In the data rows, 128 means zero.
Some points, each followed by its number:
[149 144 166 116 103  92 149 156 152 149 101 177  78 154 111  86  93 137
 120  75 144 150 124 149  73 163  78 122  91 122  80 108] 0
[140  84  99 157 119 128  89 134  91 110 132 100 138  86  83 144  98 112
 176 103 156 125 118 109 143  89 158 145 159 151 126 175] 1
[143 124 124 138 100 171  97 133  93 161 109 142  84 146 172 132 182 145
 175 169  90  88  97 183 179 118 103 135  76 118  83 176] 2
[ 76  84  75  95  74 148  89 179  76 132 117  99 170  79  79 183 140 110
 173 183 130 122  74  87 162 169  73 161 173 183 169 175] 3
[ 98  92 138  99  91 154  88 101 149 139 133  87 126 150 106 103 163 121
 173 111 108 112  81 169  80 177 135 151  98 179 151 149] 4
[ 77  98 101  78 144 152 105 116 158 117  86 156  79 133  99  75 180 165
 143 128 180 100  76 115  92 182  97 128  84 177  86 137] 5
[164 110 116 119 154 177  99 127  88 119  81 106  98 128 141 177 147 170
 123 162 109 123 123 150 151 107 148 126  93 142 120 108] 6
[123 148  82  94 137 132 105 160  80  85 140 162 174 122 118 106 111 134
 135 114 152 155 115  82 142 112 114 174 157 163 161 147] 7
[ 90  79 105 166 173  86 179 157  99  85 145 182 165 169 129  81 147  95
  89  88 141 173 164  97 179 125 119 103 154 168 168 105] 8
[156 169  91  93  98  93 138 145 151 149 123 144 127 166 151  76 149  79
 122  79 176  99 168 122  82 176 125 144  91 135  92  79] 9
[ 90 169  73 112  80 163  87 183 139  78  80 180  88 168  76  77 182  85
 179  88 179 128 109 164 181 169  74 183  98 148 117 171] 10
[ 81 152 150  93 131  95  74  95 157 108 138 121  87  89  98 135 154  92
 139 166 167 102  83 151  85 145 117 143 137 122 158  80] 11
[114 107 106 114 104 142 133 162 103 145 132 167 122  87 160 150 105 127
 153 141  88 131  87 103  99 133 116  81 104 156 110 180] 12
[178 182 154  76 128 127 105 150  94 179 172 113 123  94  86 129  87 182
 163  80 148 157 180 126  73 175 148 165 101 100  94 118] 13
[129 114 142 114 158 104 117 104 147 145 142 130 126 102 117 128 144 116
 119 131 121 127 173  92 155 122 134 130 135 103 132 173] 14
[173 153  89 175 118 100 104 150  75 148 105 155 159 147  77  98  98 172
 179 113  97 152 171 102 152  88 141 163 154  91  97 152] 15
[153 134 139 158 103 111 147 179  85 105 110 138 112 131  93 172  80 174
 137 151  96 115 133 142 138 101 141 101 130 109 146  74] 16
[ 84  98 136 113 164 166 150 118 149 102 138 152 122 105 158 157 108  96
  91 145 101 173 123  92 146 107 142 113 176 157 156 175] 17
[132 114 145  99 117 119 180 141 170 162 158 137 168 142  99  83  88 109
 121 152 105 179 149 110  77 180 113 126 134 103  79  78] 18
[112 165 170  84  74  79 127 142 181 156 149 123 134 111  86  75  79  99
 178 113  77 100 106 171  83 180 114  78  82 141  85  80] 19
[138  93  93 103 139 133 154 147 161 129 108 126 169  86  80  77  90  93
 168 176 130 149 139  75 173 150 138 120  90 115  83  87] 20
[167 124  79 155 145 105 140 134 106  87  93 130 173 145 152  90 162  80
  86 126 170 120 162 110 114 159  85 136 134 152 110 126] 21
[126  99 147 134 123 170 161 161 100 125 160 173 168 137 110 102 175 161
 132 143  99 161 136 144 176 148 170 115 148  91 152  89] 22
[183 181 104 132 111 153 118  77 166 183  76 106  97 183 181 125  79 148
 136 140  91 113 145 182  84 109  88  91  73  74  86  91] 23
[ 93  80 164 102  79 177 130 173  83 129  75 131 146 111 122 123 169 128
  97 153 111 111 163 160 144 141 150 120  85 110 116  94] 24
[140  81 175 180 166 161 183 120 178  77 152 173  96  74 114 153  80 120
 104  90 143 157 130  76 175  94 157 154  82 105  83 142] 25
[138  78 154  90 152 135 148 146 102  89 147 106  95 149 135 147 125 144
  99  77  78  84  92  96 151  99 177  73  92 153 155 168] 26
[121 105 157 163 132 104 155 158  87  99 103 140 146  91 113 131 100 176
  98 122 115 170 145  77 130 115 155 117 145  82 114  95] 27
[165 161 180 136 173 140 159  82 136 146 144  88 174 102 109  87  91 180
 134 130 159 170 125 125  80 168 118 175 177  93  93  93] 28
[177 181  85 152  75  95  90  92 165 151 143  77  77 119 177 176 156 139
 168 173  90  73  86 177 153 122  99 103  95 100 112 180] 29
[157 136 175 153 152 103 117 181 110 119 159 113 101  79  74  80 102 181
 123  92 164 138 105  86 180 165 180 111 147 110 107 120] 30
[158 172 149 104 178 124  99  76 137 147 117  85 145 132 158 148 130 164
 133 181 141 149 155 162  98  97 173 133 173  74 142 108] 31
[120 124  99 162  84 144  87 169 110 110 152 160 177 147  79 140 101  89
 179 134 133 167 165 111 131 101  90 181 136 138 135 140] 32
[105 132 120 136 146 126 154  76 171 168 174 154 158 143 115  96 128 106
 163  90 131 138 160 123 139 131 128 177 132 109  81 178] 33
[ 99  87 175 131 101 109 159 123 178  83  77 138 108 100 126 111 112 119
 109 123 104 162 104 126  79 157  93 140  78 117  76  79] 34
[148  81  86 177 180 123 173  89  79  95 116  82 106  86  89 180 100 135
  89 142 131 131 175  73 173 109 176 179 181  82 129 170] 35
[ 77 155 149  89 125 167 146 100 106 128 116  81 140 138 169 119 177 144
  78 107  76 139 177  91 136 115 161 104 145 104  99 157] 36
[115 138 138  82  90  84  73 174 134 102  94  78 139  85 138  75 158  74
 160  81 175  98 158  94  75 167 109 134 139 150 100 179] 37
[122 172 122  88  87 100  90 111 140 122  98 100 148 173  74  80  86 126
 177  85  77 144 152 158  83 145 109 149 125 111 112 120] 38
[ 75 112 121 103 113 129 114 135 114 138 156 129  99  88  97 171 151 160
 181 176 142  79  80 141 173 161 143 113 121 147 140 160] 39
[ 83 150 147 107  82  91  76 110 143 182 161  73 121 110 100 166 126 112
 177 161  88  90 104 166  84 180 115 145 103  80  93 151] 40
[101 179 114  76 124  88 107  90  78 138  94 172 105 113 168 154 181 180
 134  86 153 156 112 180  85 124  76 161 179 176 179 162] 41
[122  78 169 180 153 115 182 155  92  80 169 169  88 112 102 176 106 152
  74  98 115 157 137 101 162 122 178 111 169 108 132 107] 42
[167 167  81  98  74 110  84 138 100 172 169 134 133 112 181 137 170 123
 160 124 181  77 130 166 154 103  77 138 107 182 179 183] 43
[182 176  76 126  76 107  75 109 130 172  97 104 100 130 162 151 118 112
 181 132 172  93  87 175 105  85  92 166  82 140 135 160] 44
[ 81  80 161 170 157 101  77 126  78 149 183  86 134 161 157 181 168  77
 142 171  97  74  83 152 172 114  85 105 182 177 160 121] 45
[126 156 128 134  93 155  85 143 137 181 130 102  77 162 143 120 157 124
 157 109 142  90 117 171 130 144 140 154 130 119 117 181] 46
[ 80  95 139 143 126 150  97 183 128  93 171  93 102  82  91 181 148  86
  92 177 122  96  86  89 170 164 150 158 104 168 121 101] 47
[161 143 180 107  80 142 101 175 115 176 160 148  76 135 145 149 127 166
 131 170  80  81 103 182  95 119  85  77  76  98  80 110] 48
[123 113 152 177 137 130 165  81 173 124  98 129 115 141 144 134 145 156
 143 177  77  85 111 130 149 157 148  86 102 143  88 131] 49
[ 91 109 170  96 169 171  94 163 173 106  78 135  83 129  79 156 155  84
 108 130 113 165  91 177 123 178  79 176 116  87 152 117] 50
[ 92 131 164 110 101 107 150  97 180 114 130 153 141 171 132  76  84 101
 163  80  95 124 144 112 114 122  92 107  75  83  89  98] 51
[105 152 128 126 153 112 160  96 167  97 155 143 176 163 139 100 172 116
 116 171 108 159 131 134 127 165  89  85 112  96 142  86] 52
[130 164  99 126 172  73 140 130 133  78 152 160  89 152  89 117  82 143
 161  73 179 159 179  88 107 100 177 180 114 105 145  83] 53
[116 178  95  80  88 125 102 155 144 107  90 141 124 152 152 114 173  76
 102 142  79 118 150 153  85 176  87 159 122 136 111 149] 54
[ 89  95 132 105 107 183  75 158  85 163 154  83 110 107 143 183 174 127
 162 181 132 119  76 157  82 125 102 164 167 155 153 180] 55
[183 183 159 176  90 137 109 182 179 183 180 130 137 156 183 101  73 173
  76 152 146  81 105 139 110  91 116  73 152 100  97  75] 56
[160 167  87 100 132  80  76 161  79 135 175 114 162 161 121  89 149 101
 176 107 118  73 174 128 180  86 173  89 111 158 156 137] 57
[181 138  93 170 181  74 162 135 109 154 180 151 161  76 110  79 106 147
 120 149 183 126 178  73 183  95 183 116 168  97 144  92] 58
[114  77 183 183 176 120 168  82 183  75 120  80 121  76  73 176  74 140
 182 153  76 183 148  81 168  78 182 183  81  73 136 127] 59
[133 170 135 127 117 145 134  73 128 178  76 137  75 179 150 148 139 183
 159  89 106 177 142 182 144  74 136  93  95 111 169 166] 60
Which five points above are nearest to each new point? Their numbers follow each, nearest first.
[ 94 180 155  83 164 146 141 149 172 166 162 127 180 101 105  73 117 107
 138 169  83 180 176  84 148 160 154 137 176  83 107  97] 18 14 20 52 22
[160  80 159  97 153 150  95 129 117 165 133 100 164 154 122 113 175 111
 116 168 157  84 115 176  78 156 108 104  92 146  99 114] 4 24 6 46 48
[ 87  90 142 101 160 183 134 139 136 165 162  87 153 146 132 163 138 122
  96 144  76 181 114 130 149 161 140 145 183 138 136 172] 17 14 36 55 22
[176 156  93 171 157 129 157  80  89 154 107 177 178 175  95  81  82 181
 176 111 167 180 163 149 136  80  83 180 133  86  75  96] 15 28 33 32 53
[145 170 139 135 150  80 169  91 127 173  86 162  98 129  94 129 131 180
 164 135 155 166 118 174 110 164  76 134 139 124 125 106] 0 28 41 60 52
[119 133  90  93  87 132 104 150 118 176 169 170 147 170 175 146  99 104
 170 140  95 102 118 161  90 102 100  97  92 165  95 134] 12 48 46 44 43
[ 73 142 104 146  73  98 110 182 180 122  86 109  73  75  80 116 179  74
 173 132 161  78  73 163 145 183  73 172  93 174  76 172] 10 5 46 39 37
[ 90 145 102 153 168 129 132 169 167 111 124 174 109 160 118 130 170  81
  87 169 139 134 132 108 123 136 136 127 141 112 142  81] 52 14 21 17 11
[142 182 140  75  95 116  80 114 114 173 106 111 125 172 179 111 167 153
 142 125 107  84 100 183  91 171 122  83  91 141 128 130] 46 4 48 54 2
[161 168  80 129  86  76 182 129 182 130  90 178  85  99 133  98 119 111
 131  90 157 130  92 157 106 168  73 173  74 134  73 156] 0 9 34 54 44
[125 118  76 174 106 118 139 116 134  98  80 157 116 174 163 159 150  87
  93  94 121 107  98 109 140 162 115 180 108 157 103 118] 21 54 9 49 34
[137  85 136 176  75 123 144 179 177  77 109 117 160  73  74  78  73  87
 161  96 149 144 125  81 122 130 163 164  99 118  76  83] 20 34 27 1 25
[ 73 130 151  85 134 116  74 115 146 177 176  73 126 143 131  91 169  87
 157 156  90  85 104 116 124 161 176 106 126  78 107 155] 40 46 14 4 39
[ 76 134 156 104 167 141 124 103 178 120 129 153 100 157  85 112 142 126
 107 155  97 147 132  93 135 149 170 108 140  86 111 135] 14 52 17 49 36
[132 136 152 150  99 182 122 168  99  88 108 128 111 118 151 178 179 163
  79 155 123 154 110 156 144 114  98 118 143 179 164 116] 6 16 24 17 55
[135  96 153 111 177 174 163  91 169 163 161 112 169 151 157 115 113 162
  98 159 132 159 143  90 138 120 168 132 114 117 154 111] 14 17 31 22 52
[127 101 125 124  77 160 151 151 161 144  88 171 118 113 128 116 130  80
 120 127 118 169 110 125 117 111 131  94 109 182 167 149] 12 17 14 24 34
[133 106 143 104  95  88 171 165 165 179 170 167 163 130 161  99  73  78
 150  76  92 151 173  99 126  90 144 124  75 106 107 125] 51 18 33 14 0
[ 91  96 149  83 156 136 129 119 148 162 157 160 116 111 153 107  99 124
 141  91  79 156  75 118 136 152 176  98  90 130  82 174] 12 14 33 17 26
[107 121 146 147 168  78  85 115 127  96 172  83 149 134  87 106  78 147
 151  94 157 114 109  82  77 137 116 157 176  88  90  94] 28 53 30 1 27
[110  93 141  85 130  98 133 103 119 164 165 153  76 108 182 145 174 106
 105  84  86  76  94 170 175  86 157  75  85 160 171 183] 26 14 12 39 2
[159 118  95  92 155 110 139 173 118  96 179 137 162  79 162 169 148  86
 137 148 162 121 103 119 126 158 101 172 164 161 152 125] 7 21 14 17 12
[109 109 144 119 121 113 124 135 108 162 110 153  91 162 122 113  85 143
 148  83 116 131 129  95  84 132 121 106 103 164  82 128] 0 12 51 38 34
[102 107 145 127 161  95 117 132  88 125 156 163 117  83 128 162 116 135
 108 146 160 139 169 115 141  94 113 138 124 125 108 122] 14 27 42 17 1
[164 134  76 116 146 178  91 146  81 170 127 181 120 177 119 139 165 159
 182 150 106 114 116 158 171  91 127 165 113 163  97 183] 2 6 46 15 43
[ 88 111 161 183 127 172 142 161 155  90  84 136  87 112  78 179  90 124
 166 141  75 182 111 160 180  90 155 182  81  78 109  98] 59 16 25 50 6
[148 116 169 129 158 152 157  88 137  80 137 162 119 107 127 138 129 134
 117 100 135 159 176 173 107 104 147 167 137  97 102 152] 14 33 25 27 17
[151  86 142 178 121 106  76 176 109 100 135 114 183 102 100  86  74  73
 167  87 103 155 168  78  86 108  92 150 110 107 147 170] 32 1 15 14 7
[ 80  80 136 130 145 115 179  81 146  97 170 149 146 106 168 178 173 168
  99 162 139 177 142 127 182 103 165 138 177 160 168 165] 17 14 42 22 8
[117  88  80 180 150  75  89 162 105  75 174  98 183  99  92  74 100  73
 156  74 143 109 140  76 181  99 117 118 168 149 159 141] 1 7 8 32 57
[100  85 117 151 166 180 128 129 104 118  78  85 109 122 103 180 164 140
  93 182 140 152  83 124 165 145 170 140 165 164 162 116] 6 47 17 39 55
[166 111 170 166  96 114 113 134 120 175 126 158 138 165 126  82 102 141
 162  89 171 174 160 159  77 111  91 175  75 127  85 101] 0 51 9 38 32
[157 179  98 153 131  79 178 121 163 107 135 171 138 125  90  74  73 128
 147  73 146 182 182  83 112  92 101 174 105  76  76 118] 53 33 51 15 0
[176 155  91 128 133 164 156 176  83 167  78 150 171 182 136  94 158 113
  95 138 156 146 165 155 106 175  90 121 137  82 139  74] 21 9 22 52 54
[147 138  93 149  97 172 120  81  91 157 122 157 118 178 149 119 171 128
 119  98 135 114 161 159  95 129 129 123 165 119  95 177] 46 33 14 36 21
[ 94 170  96 155 114 147  77 106 152 130 153  77 157 175 114 131 159 119
 157 155 133 134 113 169 114 149 152 154 179  81 169 152] 46 31 4 40 11
[ 98 154 117 101  76 100  73  89 182 182 141  75  76 152 163 137 159  83
 174 142 152  74  74 182  74 182  75 141  74  77  91 176] 40 46 29 44 4
[ 82 144 121 176 143 155  84 125 181 130 104 129 119 107  96 134 134  74
 168 175 110  94 169 106 177  96 123 178  87  75 124 174] 14 33 32 46 1
[165  77 173 114 100 156  80 163  96 156 125  95 122 118 154 160 133 114
 100 144 174 109 107 146 100 116 179 106 120 172 178 121] 6 55 24 46 1
[176 173 102  76  77 107  94 136  80 107 111  94 139  83 180 118 163 152
 118 108 139  88  87 167  93 133 149  74 157 167 140 140] 43 41 12 46 37
[179 105 158 182 181 182 183 147 126  86  90 180 167 137  87 133  75 157
 130 171 129 183 178  88 134  78 154 179 153  86 137  76] 27 16 22 42 25
[103 162 130 145 104 157 166 170 175 109  77 152  73 139 109 149 104 178
 124 121 145 122  77 139 111 151  80 148 103 165  84 143] 0 34 5 12 49
[137 114  78 135  92  95  98  94 132 127 167 108 176 160 136  80 166  83
 183 173 131 101 108 150 142 134  96  95  98 131  84 132] 52 21 4 57 2
[168 121 168 123  89 121  98 132 113 123 119  85 150 120 120 110  97 174
 101 134  75 165 156  97  79  92 149  97 106 102  91 100] 27 16 18 36 38
[168 150 140 138 140  93 115 126 131  91  91 104  97  84 120 132 140 162
 133 111 180  98 114 147 149 113 181 170 180 153 159 126] 1 30 14 6 31
[ 88 123 167  97  90 146 123 131 176 108 118  74  78  92 124 162 134  98
  92 126  89 151 120 170 107 163 119 110  73  73  96 102] 34 50 40 24 11
[160  99  79 164 165 181 174 127 104  88  89 178 133  95 138 142 182  90
 106 168 161 148 121 147 183 114 147 151 163 158 171 174] 17 21 6 7 14
[ 89 114 158 169 168 171 136  89 165 123  95 115 119  96 117 127 134 111
  86 106  96 137 133  79 125 139  80 117 148  79  78 154] 14 17 36 34 49
[112 141 167 132 155 169  97 118 105 170 157 108 151 143 124 163 127 157
  95 153  93 123 170 146 124 113 158  98 145  98 134  79] 31 6 22 36 14
[ 98 153 168  79  81 165  84 169 128 158  92 111  76 124 155 126 167 143
  92 108  87  94  96 172 118 129 173  83 117 161 150 165] 46 4 24 26 6
[102 161 170 179 127 104  87  94 123 168  85 126  74 126  81 134 164 177
 169 147 128  82 158 154  94 114 145 126 148  83  81 170] 46 14 40 49 31
[137 163 133  98  78  83 152 166  91 130 114 125 142 126  99 140 146 165
 127 170  85 116 162 149  79 142 141  96 142 140 101  74] 16 24 27 18 48
[181 154 162 141 173 140 130 170 158  85 156 108 179 117 131  73  76 111
  88  87 177 166 181  77 160  76 183  79 144  89 162  76] 58 27 30 53 14
[ 91 102 176 128 118 175 109 146 157 140 143 142  81 159 149 173  93 153
 103 134 125 153 108 125 102  83 103 122 116 180 162 146] 17 12 6 55 26
[179 143 118 175 132  80 169 111  95 120 145 170 124 145  97 122  74 179
 177 119 143 143 150 138 157  75 133  88 111 139 124 109] 16 15 27 53 58
[140 102 110 113 165 163 138 111 107  97  96 123  79 103 167 177 153 135
  85 156 168  87 136 127 163 100 173 132  95  91 146 136] 6 14 26 24 35
[ 81  74 157  95 111 159 174 174 130 134  85 147 129 124 140 108 159 119
  74 173 183 103 145  86 134 169 174 148  86 183  88  74] 24 47 5 34 20
[169  79 179 100 174  77 170  85 117 180 177 105 131  73 176 173  91 128
 104 160 151 124 159  99 177  87 182 115 139 139 149 147] 14 58 17 31 35
[129 136  83 163 138 150 116 111  82 116 118 116 132 128 148 170 176 161
 133 181 167 103 107 131 165 120 112 158 150 136 149 113] 6 39 7 55 1
[146 182  76  73  98 108 114  83 102 151  75 104  99 175 104 148 143 164
 148  85  81 155 153 180 101 172  77 156  85 150 116 138] 38 54 60 41 46
[170 175 112 153 127 180 107 182 155 148  80 110  78  96 176  93  99 146
 158  77  93  88  73 148 183 143 157  81 122 138 177 165] 46 12 6 2 26
[ 86 126 143  77 155 133 153  80  86 146 116  86 115 109 150 100 181 174
  73 126 106  91 138  93 104 178 148  73 183 180 178 137] 36 14 26 17 49
[170 150 126 177 120 120 125 165  81  90 113 154 153 100  92 144  77 140
 153 135 141 169 159 115  99  83 118  87 151 128 163  88] 16 27 32 15 7
[155 154  98  90  73 116 108 181  93 135  96 156 149  76 178 123 110 139
 133  77 113 146 152 129 178  86 132 146 118 176 176 148] 7 43 12 1 57
[122  87 156  87  96 165  73 141  75 122 140  88 132  80  88 180 173 169
 132 145 120 126 114 145  82 135 110 170 179 144 164 180] 55 3 39 1 4
[139  76  74 172 165 156 172  92  80  73  93 142  88 145 113 179 171 121
  83 134 172 108 134 106 176 138 182 181 105  87 114 138] 35 6 42 14 21
[168 149  88 154 107 130 131 136  79 132 148 168 129 178 150  88  94 157
 135  80 100 112 163 131  99  82 111 120  93 107  74 166] 15 0 33 12 51
[175 147 173 181 162 151 162 133 139 127 140 164 149 126 173 158  77 147
 136 173  86 164 172 112 166  73  86 124 113 123 149  91] 16 27 14 6 17
[111  91 158 149 109 168  92 156 124 166 147  94 155 141  91  95 131 122
 152 163  91 145 129 119 146 137 157 101 122  98 118  97] 22 24 14 20 18
[ 87  93 144 101 180 149 178  95 149  83 182 131 163 127 125 166 168  90
  76 136 172 161 172 121 176  89 174  84 174 125 180 143] 17 14 8 42 22
[171 112 179  81  97 180  96 159  92 178 130 105 170 138 121 121 113 169
 164 147  76 162 105 181  74 158  87  79  92 133 112  83] 48 24 4 18 19
[143 136 133  89  78  80 160  93 182 146 130  77 159  76 183  87 131  82
 129 133 170  73  99 100 143 171 130 153  97 164  98 111] 9 37 14 20 21
[180 149 133 154 135  98 180  74 119  82 128 172 176  97 181 109 111 170
 144 110 111 150 175 135 172  73 144  88 138 180 134 171] 14 17 27 49 7
[161 152 109 178  94  99 115 166 107 142 121 168 144 142  87 117 111 136
 176 168 175 168 141 167 113 165  79 180 142 106 104  85] 32 15 0 16 18
[141 146 151 153 138 115 145 143 113 133 163 175 156 156  98  95 133 176
 141 136 119 171 135 139 140 125  94 103 158 129 137 111] 22 52 16 27 14
[120  92 137 171 167 151 167 140 180 121 150 176  84 144 170 120 109  86
  85 107 163 153 119 123 164  87 164 173 125  85 114 142] 25 17 14 33 42
[126 104 183 182 135 153  82 171 156 171 149  91  78  99  83 166  87 152
 141 130 159 177 138 163 116 116  96 182 123  76 130  98] 50 16 46 13 14
[143 160 117 163 158  78 144  87 179  87 168 163 152 144 141  90 138  85
 125  82 162 127 157  92  87 132 108 174 119  81  77 122] 33 9 21 51 53
[104  73 182  95 171 175 136 147 106 136 172  95 103  94 106 170 112 143
  79 156 164 133 124  86 110 112 167  76 170 181 177  88] 17 42 47 26 14
[128 151  79 145  88  86  85 180 126 173 156 161 153 135 156  81 148  82
 181 145 140  83 136 131 174 110 161 124  81  82 138 144] 57 46 43 14 2
[ 99 135 163  91 128 109 103 132 147 111  98 119  89  85 150 156 179 114
 112 149 162 118  93 155 112 159  75 146 106 175 174 123] 11 50 4 39 54
[153 165  99 118 129 135 103 103 102  73  82  83  92  75  87 150 166 170
  96 129 149 151  95 137 137 130  95 133 173 171 165  91] 6 11 7 41 16
[174 155 127 137  91 105 137 167 141 112 124 134 117  87 158 157 137 125
 149 164 152 143  89 168 118 123 145 144 138 138 136  94] 16 6 11 44 12
[154 115  88 175 121 157 147  97  95 101 108 159 169 147 101 117 103 151
 167 145 105 164 177 136 160  91 156 114 162 116 112 168] 15 1 32 22 14
[141 130 172  91 115 178  81 117  97 128 105  76 148 115 134 145 176 161
 108 127 144 112  91 180 101 140  89 137 182 169 181 136] 55 4 41 6 46
[158 128  83 148  75 115  85 136 135 154 110  90 172 103 153 168  94  88
 154 180 118 130  85 140 116 142  79 142 126 169 172 149] 44 12 3 43 32
[100 142 176 148 136 102 157  89 183  80 168 131 107  82 105  83 161 122
  77  74 165 180 151 117  81 169  95 109 170  91 180 175] 14 52 17 33 11
[ 74  77 176 146 164  81 122  73 126 150 177  92 133 133  90 175 170  88
 158 172  89  89 180  99 155  95 141  75  99  89 127 163] 14 49 45 39 40
[ 99 106 174  81  91 121  77 161 127 133  89 125  92 119 156  92 152 122
 105  95 119  95  82 161  76 139  94  94 117 151 169 139] 4 46 54 11 12
[145 131 151 107 141 101 156  99 168 133  91 115 134 132 138 108 108 101
 109 119 138 104 155 116 140 155 137 175  91  96 118 117] 14 51 33 9 34
[ 95 158  92  73 147 119 146 150 131 163 149 139 126 167 171  84 179  77
 125  82 163 148 150 179  88 175 100 127  79 141 159 133] 9 54 52 46 21
[121 147 119  74 136 181  86 129 157 169 163  74 146 124 130 151 166  78
 148 165 128 124  99 179  87 163 101 138 152 122 172 161] 55 4 46 40 11
[162 128  80 140 102 173 124 172 123 161  84 103 140 164 116 125 165  79
 105 163 161 116 120 118 102 180  99 157 151 161 145 100] 21 54 9 46 6
[ 96 137 117 156  77  87  81 157 146 164 164 146 108 171 176 104 146  91
 171  99 114  75  76 173 147 137  89  79  77 116 122 161] 46 2 29 12 43
[118 149 131 111  90  92 155 112 114 170  85  98 133 101 157 125 157 120
 125 151 124  95 124 174  76 182  77  99 113 166 113 109] 54 4 9 40 12
[163 174 105  94 143 121 175  76 106 105 145 176 181 181 153 133 115 137
 155 135  97 101 175 165 115  94 129  91 103 174  89  73] 52 51 49 16 9
[ 87 109  89 149 173 103 176  91 169  83  95 128  76 113 119 170 169 118
  77 169 148 111  81 108 170 172  97 130 130 159  88  99] 49 47 34 5 52
[121 173  74 111  87 111 159 122 144 139  73 124 104 123 125 121 178 149
 128 137 117 135 101 152 169 170  78 149 165 110 125 109] 54 46 52 14 21
[162 163 108 174  94  90 121 178 133 176 181 118 135 170 100  99  75 142
 153  79 154 148 130 106 122 121 149 125 134  93 104  87] 15 30 53 13 56
[141  95 158  89 176 107 179  80  98 161 165 120 135 120 137 126 164 169
 139 118 137  91 159 166 162 158 107 129 159 170 109 122] 14 33 49 39 22
[157 130 107  79 126 106 148 102 142 171 157 141  85 163 170 128 153 134
  92 112 160  77 140 161 134 130 144  91  83 163  92 110] 9 46 14 6 49
[ 93  83 135  75  79 145 154 177 141 175  93 105  87 105 149 175 132  79
 122 111  89  99  96 149 126 176  81  92  76 182 148 176] 12 4 39 54 46
[ 95 127  94 165 157 116 139 113 123  85  80 144 125 118  98 132 126  86
 130 127 147 114  95 120  94 165  80 161 126 174 161 123] 21 11 7 34 5
[172  96  92  82 119 141  77 112  84 103 147 101 181  78 109 111 142  95
 174 138 125 122 147 134 125 126 137 149 150 133 154 172] 1 7 14 32 57
[ 83 129 118 179 172  99 120  97 175 153 183 122 165 150 138 165  90  84
 157 101 103 170  98  99 158 103  74 157 166 121 133 171] 33 14 17 32 1
[182 180 103  85 114 127  80  78  87 160  79  98 176 180 178  93 151 179
 114 167 117  78 183 151 117  76 175  83  80  84 164 106] 31 23 6 57 60
[ 94  86 166 179 102  91 122 109 112  94 118  87  92 100 170 172 109 102
 114  95 159 125 145 121 135  77 160 160 162 134 169 159] 1 14 17 42 35
[152 166 105 181 182  86 122 144  80 148 145 175  86 109 123 138 165 178
  77 126 182 135 134 102 178  84 161 167 183 145 115 120] 58 42 14 30 27
[106 162 111 118 129 134 149 138 174 147  92 126  90 115  85  87 101 130
 132  91  94 121  78  95 109 181 108 162 129 136  85 158] 0 5 38 34 33
[106 120 151 137 124 178  86 159 154 131 164 103  96 154 103 145 152 173
  99 106  99 108  86 118 133 140 138 115 145  87  82 160] 46 14 36 39 26
[142 100 130 111 141 139  88 145  92 129 126 117 162  98 115 101 111 133
 131  80 177 161 137  88  86 153 102 122 167 120 174 143] 7 1 14 27 37
[169  75  97 183 139 168 181 156 168 143  84 120  93  92 105 120  75  92
 102  92 143 139  85  94 179 162  74 152  94  79  73 164] 25 20 34 14 0
[ 78 100 153  99 148 166  82 121 150 148  79  83  92 118 134 103 162  96
 142 125 126 134  90 108 130 158 140 163 120 153 154 173] 4 46 14 50 5
[102 155 122 103  77  91  99 149 158  93 118  90 122  83 101 102 131  81
 123 113 100  89  97 145 140 173 163 136 164 145 143 121] 11 37 54 4 47
[ 78  73 153 159 158 128 136 154 141 141 179 101 139  77  90 161 121  82
 120 164 179 132  88  74 127 181 142 150 136 137 157 164] 47 14 39 17 1
[ 73  78 181 139 183  99 182  78 174  80 136 166  80 174 166 182 180 124
  73 152 169 158 154  84 116 126 168  91 130 144 159 129] 17 42 14 52 49
[ 76 129 123 165 170 173  81 123 103 150  81 107  91 183 114 147 156 151
 143  96 116 118  82 137 112 133 135  95 157  85 111 160] 46 6 60 2 36
[176  91  80 150 123 172 119 153  82 149 112 130 106 176 130 170  93 130
 121 131  95 116 124 126 168 107 112  99  96 178 155 110] 6 16 12 26 1
[ 86 123 175 106 176 109 153  87 156 122 174 114 108 117  82 136 107 178
 105 176  86 142 158  94 156 118 180 118 120  75  89 133] 14 27 49 36 59
[182 144 156 127  94 122 176 139 122  88 121 127 144  77 145 178  76 167
  85  87 125 116 153 128 150  86 124  99 174 183 179 119] 16 27 42 17 26
[ 92 146 162  99  80  77 135  83 161 152 139 156 181 172 177  75  89 103
 175 119  74  87 161 114  97  93  77  75  74 107  78 124] 51 19 38 33 52
[144  94  85 140 156  94 132 138 113 165 125 149 132 109 165 115 114  87
 152 162 170  77 123  98 167 128 127 176 102 111 128 128] 14 21 20 1 33
[108 104  91 166  82 103  83 180 116 168 130 111 105 148 137 138  80 102
 113 143 127  83 100  85 150 106 146  85 107 122 150  79] 16 12 47 1 6
[128 183  84  74 123 180  88 176  78 126 133 107 163 181 141  92 178 129
  75 153  80  96 163 169 145 140  82  73 180 139 181 101] 54 57 52 36 22
[155 132 155 121 114 148 148 109 177 139 183  97 167 167 154 128 117 105
 127 122  76 104 144 133 169  98 177 102 142 111 166 144] 14 26 36 22 17
[ 85  92 171  90 112 161 135 153 113 156  99 117 147 126  93 126 101 114
 153 159  83  93 130 137  94 172 132 131 108 118  76  95] 24 18 34 40 19
[136  93 126 113  85 164 100 164 172 153  87 110 118 100 126  94 108 102
 140 157 130 138  82 125 156 170 133 147  86 112 123 126] 20 46 24 4 34
[127 108  83 115 152 173 110 158 110 169 180 169 130 177 161 144 171  93
 159 160 104  86 117 154 182  95 153  95  88 130 118 157] 2 57 46 12 6
[122  84 143  93 162 174 163 140 157 121 127 164 113  95 167 159 161 125
  87 134 124 176 106 126 106 153  95 153 125 153 132 161] 17 12 14 50 34
[131 122 129 110  99  83 147 156 131 174 150 133  85  93 107 126 171 155
 178 165 103  76  84 135 149 173 159  91  98 147  77 171] 39 12 49 2 46
[173 151 106 155 130 103 154 120 150 166 141 147 157 169 137 110 122 129
 131 154 173 141 127 172  93 167 100 115 114  83 134  76] 52 18 9 0 21
[104  98 127 124  78 149 173 115 111 159  89 104 135 159 125 126 104 154
 152 116 105 146  93 174 104 173 118 145 112 178 102 123] 4 12 34 49 38
[175 169 141 161  95  79 178 145 100  86  82 179  85 120  91  89 127 167
 115  76 151 172 169 150 139 110 105 114 116 132  98 118] 0 27 16 15 53
[126 117 110 106  85 111 108 152 153 167 113 140 101 125 134 114 123 126
 168 104 111 136  84 136 134 142 113 105  80 146 131 158] 12 46 4 0 39
[107 119 182  79 156 103 112  92 166 177 178  82 171 128 162  85  95  99
 136 106 122 152 165  91  75 135 151  90 149  92 131 142] 14 18 33 51 31
[138  82 103 123  97 179 142 146  86 169  79 138  82 132 102 179 148 158
  82 174 101  90  83 165 126 156  90  86 128 171 106  86] 6 24 48 16 12
[114  85 173 142 170 179  93  98  95 144 134 143  98 166 102 178 125 180
 117 176  99 103  98 119  92 134 157 136 111 114 111 127] 6 49 39 14 16
